128 stands for zero in the data rows.
Every row has a hidden score. How much higher is the second row's score than the first row's in each pair? 8 means about the same, 16 much higher and 0 much lower.
[113 157  95 115 147 124 175 136]
[ 65  96 125  68 173 139 160 115] -> 8
[ 95 127  85 142 135 156  97 120]
[147 154 140  75 110  97 133 142] -> 6
[106 140 136 126 138 136 137 117]
[ 87  89 176  92  80 184 126  72] -> 3
[ 92  74  88 111 188 143  76 132]
[127 163 125 149 102 156 122 114] -> 4
[156 116  90 166 126 186  71 140]
[168 161 113 140 132 184 122 134] -> 7
[143 177 103  74 141 122 153 147]
[103 154 116 119  97 168 160 128] -> 3
[117 141  93 122 133 117 129 112]
[123 140 108 182 145  75 102 137] -> 9
[116 153  55 160 149 125 111 142]
[173 143 142 153  97 215 100  92] -> 0
[ 99 138 148 105 167 105 163 112]
[115 162  63 121  92 128  87 120] -> 12
[110 151  80 137 145 152 120 142]
[163 115 103 137  98  95 184 116] -> 2
[108  84 158 107 119 179  93  78]
[173 116 146 104  40 117 114 136] -> 5
[119 151 115 125 125 157 147 110]
[ 90 102 172  99 152 138 148 101] -> 7
[114 147  85 152 130  94  92 139]
[149 150 120  87 151  63 147 107] -> 8
[ 94 146 115 207 141 103  86 147]
[ 87  63 108  76 169 150 151  81] -> 3
[121 112 157 122 108 172 119  96]
[130 172  87 141 141 135 146 149] -> 12
[125 141 159 141 124 112 149 151]
[132 152  94 133 127 124 167 151] -> 9
[134 135  90 125 168 145 147 132]
[105 132 167 116 119 150 146 114] -> 5
[122 153 171 150 187 102  98 128]
[124 136  80 143 115 154  87 133] -> 5
[ 99 150  80 157 151 111 127 148]
[141 171 172 127 146 103 163 151] -> 4
[168 124 122 124 132 171 156 192]
[129 150 130 112  88 175 162 105] -> 12
[ 99 106 169 106 122 147 132  95]
[123 142 160 142 191  93 137 147] -> 12
[139 110 121 124 107  86 152 180]
[150 143 186 147 155 100 142 160] -> 10
[174  89 156 102 121 191 126 138]
[125 103 135 125 114 113 141 188] -> 11
[168 138 104 119 143 106 183 117]
[ 94 103 102 117 165 133 122 136] -> 10
[137 167 172 145  76 156 159 113]
[ 96  58  93 107 182 160  84 125] -> 14
[109 146 116 128 103 151 166 129]
[ 84  89 132 114 151 132  90 113] -> 14
[159 120 142  78  48 135 118 109]
[155 117  94 125 157  46  88 111] -> 16
[133 143 109 143 133  92 153 178]
[103 110 172 117 118 130 160 125] -> 5
[125  89 168 155  88 118 123 161]
[131 155 168 148 172  91 123 128] -> 16
[162 153 107  61 111 141 157 165]
[123 120 171 172 159 126  71 114] -> 14
[ 61  91 121 108 144 140 103 121]
[ 96  83 160 141 108 155  44  73] -> 9
[130 152 105  97 150 107 179 129]
[123 134 167 151 158  94 132 170] -> 6
[113  98 105 107 119 116 178 177]
[137 138 145  90  64  98 134 146] -> 12
[135 137  96 120 141 170 145 119]
[152 159 139 114 112 187 149 132] -> 5
[143  68 140 131 127 194  70 101]
[115 154 113 102 105 114 158 141] -> 11
[129  87 173 189  66 114 120 157]
[102 109  80 134 124 174 109 114] -> 16
[177 139  74  87 146 136  96 160]
[157 160 168 151 145  87 134 160] -> 6
[ 66  86 132  99 139 150 119  95]
[113 180 123 124 109 128 172 137] -> 7
[136 118  55 132 125 113 133 114]
[ 90 175 118 117 126 149 136 131] -> 8
[186 122  92 116  99 111 145  98]
[125 162 145 146  89 104 146 163] -> 7
[118 144 122 166 168  88  71 155]
[ 79 108 123 105 175 122 133 133] -> 4
[164 115  86 141 150  51  77 102]
[ 90  84 137 139 224  81  82 136] -> 6
[126 180 129 109 123  97 118 135]
[ 92 118  97 111 149 139 133 121] -> 5
[156 134 107 133 137 112 190 102]
[153  61 151 116 127 209  71  80] -> 6
[186 128 110  95 127  63 143  77]
[183 125 156 156 179  72 149 118] -> 5
[100 145 102 108 118 150 142 140]
[129 146 134  41  86 144 119 111] -> 9
[131 138  94 113 131 131 201 133]
[116 155 120 117  96 105  49 105] -> 16
[126 153 124 161 144 100 121 113]
[143 142  67 167 159 154  90 165] -> 6
[120 151 123 114 124 120 118 132]
[144 133  43 164 129 114 133 123] -> 8
[126 148  97 125 130 149 109 131]
[146 179  97 108 145 141 176 152] -> 5
[122 172 168 148 155 110 141 142]
[169 117 109  93 118  63 143  87] -> 9
[ 87  64  99 123 160 128 109  96]
[112 179 119 159 142 100 139 143] -> 9
[158 125 158 117 132  63  98 174]
[116  92 184 114  89 158 109  69] -> 4
[124 150 152 172 104 140  84  85]
[137 114 125 111 129 182 103 119] -> 4
[141 129 105  68  98  78 168 106]
[ 77  78 107 145 160 115  69 123] -> 11
[153 135 122 147 146 114 161  81]
[138 178 162 146 101 120 153 141] -> 5
[138 153 112  98  95 113  83 110]
[119 139 160 124 101 150 155 122] -> 0
[142 126 110 164 142 105 178  77]
[ 70  91 140 160 167 118  57 125] -> 13
[140  88 131 108 114 159 152 162]
[126 165 133 133 135 111 148 150] -> 16
[129 148 136 109 126 118 157 122]
[132 142 173 117 151 124 154 152] -> 6
[134 126 175 148 109 137 109  94]
[176 127 111  59 128 135  97 139] -> 10
[136 149  76  80 118 107 136 130]
[153 105 175 122 187  88 159 113] -> 4
[159 192 168 178 132 104 122 132]
[129 123 130 175 114 115  60 122] -> 9
[178 123 114  96 101  68 180  98]
[102  98 151 130 107 138 139 129] -> 5
[208 107 140  93  61 154  92 148]
[114  89 169 120 212  96 125 110] -> 16
[101  77 153 112 196 113 132 109]
[115 149 129 123 152 132 145 139] -> 7
[153 101 139 160 106 102 188 118]
[ 81  48 124 103  95 152 134 175] -> 6
[140  84  98 138 141 143 143  82]
[139 153 162 142  80 130 109 107] -> 9
[110  74 163 126  98 157 121 111]
[ 85 100 102 149 185 117 105 131] -> 16
[156 147  80 159 145 167  93 158]
[121 117 122  88  84  99 139 170] -> 4
[162 139 193 174  95 117 110 120]
[107 161 101 182 133 136 106 141] -> 13
[118 130 157 150 187 115  71 123]
[113 129 178 137 183 126 122 123] -> 4
[112 152 152 157  99 140 125 116]
[125 148  93  86 112 100  84 122] -> 15
[ 96 124 116 116 126 180 130 113]
[106  63 119 117  95 155 138 186] -> 0
[141 183 181 143 146  93 135 131]
[ 98 109 130 106 131 130 161 168] -> 1
[132 130  85 163 141  84 135 107]
[213 126 155  75  77 161 109 123] -> 0
[125 135 136 138 164 104 136 130]
[163 113 134 108 105  71 117 169] -> 5
[161 122 110 108 104 141 162 151]
[136 173 126 126 132 111 153 130] -> 15
[114 112 148 151  88 162 104  86]
[ 98 156 139 143 140 120 130 123] -> 12
[116 127  94 175 131 135  92 131]
[113 137 158 146  68 141 156 152] -> 0
[155  92 124 108 155 199  97 112]
[111  83 151 126 216 106  59 122] -> 16
[125 162 106 130 139 104 129 125]
[164 162 133 126 123 191 131 131] -> 1
[155 112 110  71 103  86 156 107]
[135 133 159 141 128 107 141 158] -> 6
[139 155 153 109  79 150 150 115]
[144 156 148 118  48 122 133 123] -> 9
[133 144 140 116  86  77 133 167]
[178  92 108 107 105  57 128 160] -> 7
[ 98 123 108 184  90 156  93  93]
[131 163  82 133 144 145 119 158] -> 9
[195 116 140 143  87 179 137 177]
[149 179 130 142  72 169 158 131] -> 14
[176 180  94 144 124 177 114 139]
[ 95 141  95 132 106 132 101 119] -> 11
[ 76  65  97 110 169 128  94 103]
[126  79 137 111 139 111 195  78] -> 1
[172 134 137 130 118 178 145 158]
[ 73 107 114 145 131 142  96 120] -> 16
[140 161 139 112 124 149 143 131]
[142 109  87 120 155 130 144 106] -> 10
[120 130 106 167  96 134  56 112]
[123 124  90 157 152  97 103 114] -> 9
[106 148 108 122 137 155 107 129]
[103  80 130 103 117 149 135 142] -> 1
[144 144 143 132 142  93 172 128]
[113 145 110 156  71 165 104 115] -> 8
[ 44  63  78 106 154 148  89 123]
[121 157 112  97  90 153 165 138] -> 2
[102 104  87 151 166 113 133 121]
[186 151 111  91 114 157 121 149] -> 4
[123 163 177 139 136 120 148 114]
[147  30 218 137 119 128  97 124] -> 0
[120 110 162 149  82 156 130 101]
[ 96 123 109 148 147 129 115 123] -> 15
[185 139 133 122 109 175 122 138]
[118 144 131 112 109 155 165 119] -> 9
[136 177 168 116 129  93 137 148]
[156 110 106 113 107  93 198 140] -> 1
[107 124 118  99 104 180 135 123]
[186 173 136 128 123 206 135 138] -> 7
[118 111 173 165 121 101 130 177]
[113 141 153 131 130 146 136 121] -> 11
[113 159 126 129 112 161 121 134]
[ 77  98 102 132 142 138  86 106] -> 12
[ 92  91 140 113 121 119 157 160]
[155  58 109 113 134 129 173 104] -> 7
[156  89 137 137 101 205  92  99]
[109 105 127  67 146 169 149 117] -> 11
[123 140 162 164 196  97  82 139]
[118 164 115 136 151 111 164 133] -> 4
[107 117 141 107  89 167 180 115]
[ 92  81 135 131 100 129 145 180] -> 8
[ 90 128 122 135 148 144 106 126]
[136 136 133 180 185 101  93 139] -> 10
[128  98 154 157 126 112 148 202]
[141 166 140  99  80 110  69 102] -> 16
[179 164 115 127 125 178 103 129]
[124 170  99 141  94 157 121 128] -> 9
[140 133 193 135 163  99 139 137]
[128 128 186 147 151 129 108 108] -> 9
[110 170 110 123 132 102 155 132]
[128 188 131 119  74 169 146 123] -> 3
[149 133  92 131 180 183 112 148]
[ 95 156  98 155 137 115 109 138] -> 12
[ 93 126 144 128 101 136 136 148]
[115 147 110 118 136 114 160 149] -> 11
[105 103 132 155 199  94  68 151]
[111  61  81 175 150 115 127  90] -> 2
[116 139 142 108 107 158 168 134]
[182 164 133 116 130 173 143 146] -> 9
[123  75 135 150 107 113 131 180]
[131 161 197 149 156 112 139 128] -> 15
[ 79 112 113 132 144 154 112 131]
[105  95 131 140  94 123 154 170] -> 1
[203 119 132 135  52 161 119 169]
[156 156 106 110 124 147 156 135] -> 15
[111  75 128  82 159 148 164 119]
[165 128 136 112 108  65 125 169] -> 11
[136 152  86 198 153  79 104 144]
[160 130 170 170 165  70 134 196] -> 1
[167 149 115 113 150 140 171 183]
[ 85  61 117 113 110 195  68  81] -> 12
[141  90 158 136 166  81 131  89]
[152 110 139 100 132 203 131 131] -> 1
[ 91  63 138 154 109 144  63  78]
[ 84 139  84 176 115 140 100 133] -> 9
[121 132 118 107 124  91 188 151]
[121 132 129 133  87 168 113  91] -> 9
[121  81 119 132  82 145 130 179]
[108  87 122  76 179 137 175 110] -> 14
[122 121 174 165 142 121 100 108]
[105 128 136 137 168 106 127 114] -> 10
[146 184  94 112 137 146 168 155]
[119 156 165 132 124 144 148 125] -> 7
[141 152 141 195 111 109  51 110]
[128 153 176 146 175 100 110 130] -> 7
[132 154 163 101 119  99 144 144]
[105 122 112 146 137 124 147 108] -> 8
[113 125 122 154 150 111 135 114]
[121 143  86 130 147  95  89 140] -> 13
[122 134 130 146 113 162 111 103]
[175 109  76 153 130 125 144 108] -> 7
[116 157 139 130  96 144 137 103]
[127  91 208 138 144 118 116 162] -> 4
[143 106  89 132  71 139 171 190]
[190 123  91 130 130 133 178 199] -> 10
[184 118 103 123 123 120 176  97]
[175 129 106  79 128  87 165 115] -> 11
[122 140 102 174 157  79  69 144]
[125 141  68 142 123 124 141 124] -> 2
[ 75 102 130  84 151 137 144 132]
[ 84 145 116 122 120 133 132 130] -> 10
[111 103 123 111 101 148 172 179]
[114 102 133 136 132  99 168 174] -> 11
[155 174 108 110 124 169 145 135]
[180  53 173 105 107 205  98 134] -> 0
[121 101 186 118  91 159 127 110]
[120 141 113 106 156 146 165 139] -> 12
[114  53 147 145 101 148 114 160]
[ 95  83 163 125 105 171 102  82] -> 13
[132 168 152  78  72 121 106 105]
[120 118 118 153  93 121 148 173] -> 0
[131 103 185 123 194  89 154 148]
[128 116 197 164 123 142  71 100] -> 10
[169 112  97  98 135 150 159 157]
[169 130  57 135 147 165  99 140] -> 14
[154 160 192 141 117 111 131 155]
[137 155  90 133 150  92 147 115] -> 14
[105  89 134 110  84 156 149 146]
[142 143  82 158 120  98 162 102] -> 16
[ 98 136  64 135 143 103 119 142]
[ 90  88 162 119 100 160  92  72] -> 3
[113  95 147 112 139 110 139 177]
[ 59  65 120 117 167 129  90 126] -> 14
[132 100 124 172 204  93  77 128]
[167 110 172 136 124  80 117 179] -> 0
[ 89 149 145 108 154 129 163 115]
[ 90  98 141  69 175 159 154 114] -> 6
[121  79 134  74 152 180 125 146]
[122 169 122 128 147 106 154 129] -> 15
[109  73 187 120  97 163 108  59]
[143 143  98  79  75 145  90  96] -> 14
[125 149 112 174 135  82 110 130]
[165  82 152 127 101 190 123 158] -> 0
[109 160 134 153 124 134 107 113]
[116 168 116 194  64 135 113 109] -> 5
[121 184 118 146 160  92 140 145]
[ 95 130  66 142 133 111 111 136] -> 7
[ 79 116  98 160 128 130  89 142]
[121 135 111 136  75 100  50 109] -> 11
[126  89 225 120 160 106 117 117]
[105 168  97 152 110 145 140 131] -> 10
[132 121 135 137 115  85 147 171]
[120 138 145 125 120 134 115 111] -> 12
[111 134  84 154 141  90  93 135]
[168 128 129 134 138 205 123 139] -> 0
[173 130 123 175 167  80 110  90]
[187 167  94 121 161 138 158 127] -> 4
[166 121 108 113 146  43 114  86]
[148 150 127  76 101  99 117 147] -> 3
